In the data rows, the value 128 means zero.
Here are some points:
<123 100 090 115 108 149 131 116>
<103 100 102 152 170 120 095 140>
<140 096 123 164 149 124 140 104>
<103 100 086 091 174 157 164 116>
<107 112 159 095 108 129 135 108>
<156 161 139 164 104 104 107 136>
<148 149 098 095 104 178 164 124>
<156 112 090 160 149 088 107 099>
<136 096 102 160 137 157 095 140>
<123 083 086 111 166 129 095 124>
<107 108 135 115 133 104 115 108>
<136 133 123 160 117 092 111 165>
<099 112 106 115 166 174 164 124>
<152 092 094 136 145 084 135 108>
<152 133 147 095 096 133 168 128>
<144 100 143 144 096 120 119 132>
<131 173 159 132 096 141 107 149>
<123 088 094 152 158 096 127 104>
<111 161 123 160 129 149 127 161>
Then 10 other points, each followed by its number:
<140 133 131 160 125 124 111 149> 0
<127 108 131 160 129 079 123 124> 1
<099 116 151 107 096 129 140 104> 2
<082 133 139 083 129 174 156 120> 3
<140 161 131 156 129 124 090 144> 4
<127 133 127 128 170 178 152 169> 5
<103 165 139 119 121 157 127 112> 6
<111 104 131 124 145 161 135 165> 7
<091 141 086 124 137 145 111 091> 8
<160 088 090 115 121 108 164 128> 9
Which of these numbered points is nearest to each point below, looking only along the 3 directions in which the first points spread most? Its number follows each.
<082 104 102 111 166 161 099 099> > 8
<164 141 143 111 117 165 140 153> > 6
<136 112 098 091 096 129 168 128> > 2
<111 137 135 144 145 092 095 087> > 1
<140 178 155 087 088 100 131 099> > 2
<123 149 172 115 096 120 103 095> > 2
<078 173 151 107 125 161 119 099> > 6
<160 133 127 169 133 124 086 161> > 4
Here are 10 other points, each followed by its number:
<131 112 147 115 113 137 131 169> 0
<168 161 131 148 113 129 123 144> 1
<119 149 131 095 133 174 144 112> 2
<115 124 114 079 092 141 082 091> 3
<095 124 159 124 145 112 156 144> 4
<107 153 168 132 096 137 152 108> 5
<127 096 086 160 174 137 148 161> 6
<156 149 151 111 125 096 090 120> 7
<123 141 151 136 121 116 082 144> 8
<136 137 139 115 113 108 144 112> 9
The same question for these:
<148 120 151 115 117 149 119 153> > 0
<099 161 135 111 133 153 148 104> > 2
<115 169 123 107 100 165 148 112> > 2
<136 116 151 140 096 100 103 116> > 7
<091 149 127 107 170 153 144 108> > 2
<111 124 164 132 108 096 103 120> > 7
<160 149 164 164 117 137 135 161> > 1
<123 108 127 095 113 137 152 112> > 3
